Named turns come first, each shown by rows before and after it. Which turns, in which order, take the first row of each pair that follows to the second? Write the first one first, as in the answered first pair.
K_690 (before |-> after):
-1.59,2.98,0.69,0.50,-1.11,1.22,1.11,-0.53,0.94,1.28,1.07,-1.26,1.18,0.57,0.14,-0.04 |-> -1.10,-0.62,1.85,0.51,-1.64,-2.57,1.67,0.38,-0.31,1.07,-0.18,-0.14,1.78,0.16,-1.06,0.96
1.67,-1.50,-2.44,-2.05,0.51,0.73,-2.22,0.96,-0.60,-1.56,-0.34,2.08,0.13,-0.97,-1.22,-2.34 |-> 0.65,0.82,-2.59,-0.95,1.91,3.13,-1.58,-1.81,0.63,0.15,-2.25,1.05,1.32,1.17,0.53,-1.30
-0.29,-2.10,0.00,0.13,-0.20,-1.47,2.26,0.00,1.38,0.34,-2.82,0.10,2.38,-0.60,1.01,0.71 |-> 0.64,-0.49,-1.54,-0.20,-1.05,-0.41,0.93,2.65,1.79,-1.46,-0.18,1.45,-0.28,-2.73,0.83,-1.19
K_899 (before |-> after):
0.91,-0.35,0.12,-0.76,0.03,-2.96,-1.06,4.19,1.05,-0.27,2.68,0.32,-0.17,-3.47,-0.65,-2.86 |-> -0.09,-2.24,1.88,-0.05,-0.02,-5.62,-0.37,3.66,0.29,1.02,1.13,-0.69,1.42,-2.04,-1.21,-1.18
0.96,-1.39,-1.41,-0.69,-0.52,1.19,2.79,-3.81,0.67,0.45,-2.07,2.11,1.48,-2.19,1.70,-0.14 |-> -1.42,4.22,-1.29,-1.38,-1.23,2.86,-1.65,1.31,2.18,0.21,1.51,-0.67,-1.95,-0.99,-0.14,-0.75
-0.79,-2.46,0.98,0.16,-0.15,-1.92,2.05,-1.98,-0.58,0.83,-1.54,0.76,1.43,0.61,-0.40,1.46 |-> 0.70,1.02,-2.53,-0.42,-0.22,2.06,0.60,0.31,0.76,-0.96,1.26,1.98,-1.15,-1.79,0.91,-1.49
-0.21,3.21,-1.14,-0.56,0.94,1.49,-0.10,-0.12,0.92,0.41,-0.17,0.03,0.21,0.94,1.05,-0.16 |-> -0.95,2.26,0.44,-0.75,0.53,0.12,0.28,-0.42,0.94,0.70,-0.78,-0.85,0.83,2.42,0.26,1.34
K_22 (before |-> after):
0.68,-0.11,-0.06,1.45,-1.09,0.38,1.70,-1.06,1.58,-1.19,-0.23,2.42,0.43,-1.69,0.98,-0.96 |-> -0.29,-1.62,1.91,0.87,-1.37,-1.97,1.44,-0.11,1.03,-0.45,-0.34,1.14,0.83,-0.48,-0.87,0.86
3.40,-4.48,-2.39,-0.68,0.54,-1.40,3.82,-1.73,-1.00,-1.02,-0.95,3.46,1.20,-4.81,0.58,-0.03 |-> -0.91,-4.45,2.07,-1.44,-0.81,-5.77,0.40,3.11,-1.61,-0.36,-0.59,-0.18,-0.18,-1.17,-3.24,1.71
1.14,1.70,0.30,-0.25,0.23,-0.41,-1.62,0.59,0.06,0.25,1.24,0.34,-0.06,0.62,0.41,0.59 |-> 1.88,0.52,-0.22,-0.26,0.62,0.66,-1.12,-0.12,-0.29,0.30,0.59,0.76,0.31,0.49,0.83,0.21
K_564 (before |-> after):
0.08,-0.87,1.00,-0.36,-0.30,-2.82,-0.32,2.26,0.41,-0.86,1.64,0.08,-0.35,-1.42,-1.04,-1.31 |-> -0.93,-1.14,1.83,-0.42,-0.34,-3.36,0.26,1.15,0.65,-0.27,1.35,-0.87,0.15,0.08,-1.46,-0.46
0.29,1.84,1.65,0.45,-0.25,2.02,0.97,-2.04,1.10,-1.31,-1.05,-0.06,-0.66,0.75,1.65,-1.66 |-> 0.41,1.79,1.18,0.51,-0.61,1.83,1.11,-0.93,0.71,-1.68,-0.37,0.21,-1.59,0.31,1.44,-2.28
-1.24,0.12,1.40,0.80,0.09,1.16,1.88,-1.06,0.91,1.76,0.62,0.73,2.31,-0.75,3.72,0.18 |-> -0.39,0.83,0.61,0.66,-0.09,1.61,2.31,-0.43,1.23,0.94,1.03,1.76,1.37,-1.87,3.51,-1.07
3.09,-2.09,-0.30,0.21,-0.99,-1.77,-1.48,2.62,-2.08,-0.51,2.84,0.79,-1.86,-1.01,1.41,-0.09 |-> 1.68,-2.06,1.02,0.19,-0.92,-2.66,-2.25,3.48,-2.33,-0.02,2.67,-0.80,-1.73,0.71,0.14,0.95
Then:
(2 to 3 turns a pair)
2.59,0.44,-0.88,-0.73,-1.38,3.58,-1.01,3.15,-0.32,-3.77,2.90,1.36,-1.34,-5.74,-1.49,-3.70 |-> -1.49,-4.29,5.50,0.60,-1.28,-3.36,-0.12,1.80,-2.03,-0.12,-2.35,-2.72,2.22,1.14,-3.62,1.61 | K_564 K_690 K_690
3.45,-3.84,-1.46,0.21,1.04,1.30,1.61,-2.18,-0.62,-1.40,-1.70,3.34,1.71,-1.43,1.43,-2.73 |-> 3.24,-2.00,-1.73,1.00,1.80,2.91,1.66,-2.59,-0.25,-0.95,-1.75,3.33,2.13,-0.53,2.48,-2.57 | K_690 K_690
2.79,-1.36,-3.31,0.30,-0.23,1.40,1.47,-2.18,-0.71,-1.99,-0.31,3.17,-1.11,-2.89,3.01,-2.25 |-> -1.57,4.28,-0.60,0.74,-1.18,2.45,-3.27,2.92,0.87,-0.09,1.76,-1.49,-3.55,1.45,0.62,-1.07 | K_690 K_899
2.61,-2.01,0.36,0.48,-0.38,-0.77,1.50,-3.76,-1.86,-2.24,-0.37,1.90,2.42,1.48,-0.08,0.88 |-> 0.36,0.91,0.66,1.18,0.40,0.74,0.74,-4.05,-0.35,-0.66,-0.58,-0.11,2.73,3.47,0.59,1.51 | K_899 K_690
2.45,4.37,-2.59,-0.94,4.17,3.72,2.20,-3.52,1.13,2.23,0.59,1.17,0.61,-2.00,3.84,-1.14 |-> -0.08,1.47,1.53,-0.72,3.98,-0.79,2.72,-4.85,0.28,4.65,-3.01,-1.31,4.17,1.87,2.47,2.39 | K_899 K_899
